In the data rows, the value 500 means zero.
Some points, one per row:
[324 435 340 387 538 303 434 512 684 305 478 554 497 425 466 686 772 623 498 544 668 651 554 546]
[536 387 500 747 541 347 758 452 545 618 410 455 710 412 589 366 563 269 527 626 661 609 340 590]
[396 392 396 414 658 531 536 546 538 463 607 502 547 600 407 542 533 531 480 478 458 644 510 680]
[471 450 387 528 405 659 302 433 333 503 585 592 665 731 443 592 738 535 369 600 271 463 592 541]
[453 471 405 483 635 750 471 549 593 646 414 657 594 589 533 615 460 667 458 550 457 493 644 538]
[447 613 520 350 492 724 372 499 367 522 641 521 624 579 426 628 542 521 404 530 318 435 657 441]
[316 374 605 400 412 371 518 611 389 492 712 448 391 575 482 438 500 459 374 299 409 324 428 417]
[595 629 669 423 473 630 523 549 273 418 637 627 344 562 500 460 582 395 420 383 493 505 564 673]
[711 767 583 488 529 774 427 521 339 586 662 465 397 656 426 412 628 537 466 460 356 508 736 612]
[605 642 446 612 420 419 591 561 473 543 657 459 477 369 666 254 223 300 341 395 556 424 290 491]
[456 414 233 477 537 644 343 524 505 481 478 525 574 722 374 592 455 544 420 591 332 462 761 474]
[450 496 501 623 565 469 544 579 522 437 439 478 561 403 519 413 493 655 621 428 494 378 563 473]
[474 540 533 291 594 581 528 422 515 253 413 622 354 562 410 609 646 553 534 525 517 718 621 448]
[611 648 478 356 482 579 493 393 543 410 586 514 362 540 450 559 593 546 471 331 407 623 662 548]
[421 482 585 638 791 150 689 442 726 360 497 407 536 282 562 522 516 474 717 699 816 667 186 492]
[362 410 500 522 676 285 636 494 681 552 464 551 560 410 609 533 454 397 538 556 703 600 426 631]
[397 485 345 423 474 482 368 505 574 376 584 601 485 524 474 548 508 479 465 435 465 607 454 460]
[717 398 471 827 753 411 702 607 590 701 450 409 515 233 699 323 476 255 501 640 800 487 207 737]
[548 447 376 607 634 436 685 365 599 450 635 548 385 384 415 479 401 219 583 428 638 617 460 514]
[454 586 549 514 539 685 452 604 636 533 472 583 559 592 415 458 655 586 553 732 343 460 577 513]
[440 402 440 469 468 222 569 434 607 396 387 526 656 351 572 603 484 499 554 652 622 516 386 489]
[483 505 576 686 507 403 440 475 484 578 577 305 607 506 490 372 493 427 541 545 509 360 357 484]
[514 436 385 403 413 661 341 532 320 443 515 706 528 650 400 554 599 640 369 383 340 532 641 572]
[454 519 405 303 409 494 427 460 355 447 599 274 433 564 294 590 621 568 662 532 407 517 611 564]
[406 486 392 430 468 739 327 534 473 339 563 794 180 572 412 740 546 645 362 439 339 570 767 550]
[450 287 480 596 632 277 624 317 791 374 286 576 557 203 545 491 597 406 551 642 747 666 229 552]
[589 394 395 440 622 217 607 503 557 472 338 308 481 382 513 460 533 529 676 681 780 563 338 333]
[323 494 663 451 530 292 433 506 594 755 366 464 764 351 650 552 325 523 518 548 674 385 494 489]
[469 310 554 631 377 546 579 603 499 655 413 527 697 388 657 435 419 539 615 578 281 315 467 546]
[741 377 408 699 365 347 623 351 610 664 538 478 643 369 596 410 544 182 427 440 494 512 274 559]
[486 402 281 305 318 748 305 508 479 409 494 755 217 528 338 588 633 597 378 325 239 607 626 569]
[532 495 493 521 727 552 536 806 450 549 586 465 395 432 421 491 520 396 387 483 425 351 590 691]
[369 492 556 416 437 276 539 519 444 627 422 311 856 440 570 448 362 487 600 454 591 310 450 416]
[655 620 511 462 497 596 501 429 413 511 488 498 440 615 454 479 486 489 520 400 396 406 618 661]
[376 573 602 493 559 228 488 590 580 451 412 281 704 413 577 597 462 619 675 676 791 502 352 458]
[672 604 525 686 473 551 541 341 461 645 308 410 498 371 543 410 247 434 494 571 641 325 382 416]
[686 428 548 440 409 417 469 365 666 412 351 554 175 178 496 547 634 462 459 562 618 747 331 370]
[851 916 544 692 619 924 574 517 388 618 695 428 330 762 558 491 437 469 619 529 438 544 645 662]
[542 484 477 447 447 514 492 472 404 398 557 576 607 636 374 390 538 645 295 360 330 362 592 615]
[519 473 622 518 581 346 592 473 549 615 329 433 393 341 452 449 506 453 594 545 755 421 450 447]
Then 24 other points, each followed by its number:
[709 572 319 585 417 682 444 404 523 437 790 478 323 630 432 325 614 467 482 406 209 498 501 682] 0
[418 333 416 496 450 503 403 513 487 490 384 499 590 623 505 538 537 592 536 572 459 487 467 450] 1
[445 521 297 547 322 576 254 590 391 614 421 614 585 580 383 465 587 579 346 557 191 511 620 430] 2
[447 387 424 466 616 541 486 601 568 260 518 556 159 582 520 400 543 574 508 276 454 739 592 491] 3
[544 599 474 437 584 695 527 581 444 282 528 531 456 615 401 463 676 672 395 359 480 482 585 665] 4
[478 527 443 285 586 671 527 421 336 555 718 529 307 380 406 562 575 565 424 344 329 503 761 534] 5
[152 229 354 421 767 000 463 308 942 095 255 466 546 316 467 885 705 812 734 663 999 704 362 445] 6
[544 574 522 551 437 461 551 628 559 510 531 398 495 346 565 401 546 578 538 573 675 444 362 494] 7
[537 516 592 589 485 286 548 445 642 725 295 318 658 320 781 437 319 397 580 613 802 487 349 246] 8
[532 518 603 389 543 579 553 600 406 608 583 516 399 501 381 409 467 497 454 366 535 396 610 636] 9
[587 715 583 538 302 503 483 513 537 561 476 463 467 481 640 448 504 426 447 668 566 395 488 342] 10
[400 204 616 471 408 174 409 527 626 282 405 516 680 321 559 722 535 488 553 674 577 541 369 396] 11
[604 359 342 503 448 391 383 499 552 571 391 417 584 301 651 622 475 488 536 496 668 536 215 563] 12
[462 425 556 264 724 404 741 409 600 179 447 571 289 524 193 370 610 556 507 206 596 649 478 589] 13
[427 564 500 381 609 515 520 401 670 322 610 581 235 462 490 653 493 420 410 324 520 691 497 504] 14
[314 436 720 424 427 216 525 402 537 429 463 347 809 369 632 521 363 458 554 636 690 473 394 399] 15
[490 449 309 531 650 525 487 433 748 275 516 439 315 449 355 422 540 550 545 521 504 734 320 510] 16
[679 492 459 610 406 673 231 643 356 540 582 449 472 599 585 699 449 451 432 531 425 526 619 643] 17
[356 701 537 558 393 394 327 630 583 504 531 423 507 514 524 528 443 658 577 747 680 470 361 438] 18
[369 562 535 571 489 491 540 501 411 571 580 531 754 570 417 213 490 491 373 284 088 000 679 500] 19
[414 498 577 482 364 442 554 566 542 513 514 479 349 451 545 433 397 494 560 420 589 565 411 528] 20
[450 546 542 742 525 342 545 612 377 912 412 366 782 506 693 408 294 535 413 638 564 364 441 437] 21
[458 541 308 494 414 517 399 524 527 501 550 524 558 634 431 605 530 499 551 558 450 546 567 369] 22
[361 584 494 388 399 689 491 585 533 336 609 715 361 596 433 605 382 557 301 304 411 563 659 456] 23
Which of these numbered points is nearest to each point below, looking only along the 8 directions in which the first points spread most? Its number follows each.
[527 503 461 469 609 376 434 413 657 336 404 342 440 471 550 643 451 614 662 702 755 749 348 468] > 16
[374 527 651 331 640 223 594 544 718 203 377 373 531 341 711 656 492 545 651 547 976 956 267 369] > 6
[571 598 534 288 432 588 542 442 516 324 533 549 169 496 473 551 623 559 441 293 576 767 615 616] > 3
[572 513 815 725 333 457 561 570 329 831 428 437 832 503 732 480 407 272 370 729 535 275 387 507] > 21
[600 339 400 601 334 445 469 278 467 608 455 574 636 636 577 509 606 417 526 517 342 570 441 349] > 1
[493 443 260 557 268 633 320 534 544 756 524 477 559 616 494 541 454 490 375 548 365 409 457 341] > 2
[425 467 479 550 500 333 523 385 564 574 383 496 544 444 430 474 530 360 502 491 566 504 395 387] > 12
[467 330 694 442 616 412 651 283 459 431 372 503 408 318 608 605 384 468 439 331 734 518 403 431] > 20
[546 425 392 533 395 485 522 355 662 438 362 455 455 354 504 525 407 572 499 552 557 583 401 428] > 12
[661 534 643 755 452 477 522 500 362 922 518 253 722 481 671 362 358 441 567 596 702 338 236 472] > 21
[593 704 474 673 720 475 591 477 588 463 425 520 522 528 362 387 515 518 503 531 629 398 485 472] > 7
[405 388 611 433 582 317 620 498 440 571 391 361 691 346 599 550 394 556 672 558 786 508 268 464] > 15
[576 407 678 548 443 500 619 440 420 642 567 547 378 422 667 363 388 350 445 355 561 512 443 543] > 20
[434 604 815 457 461 404 563 461 669 555 379 477 599 348 664 573 472 603 573 586 672 329 511 328] > 18
[490 582 679 484 466 411 506 583 493 727 521 326 686 413 524 316 383 457 476 638 574 144 448 403] > 21
[702 519 526 769 593 487 685 524 564 783 489 478 757 309 672 275 473 297 558 446 569 331 407 742] > 21
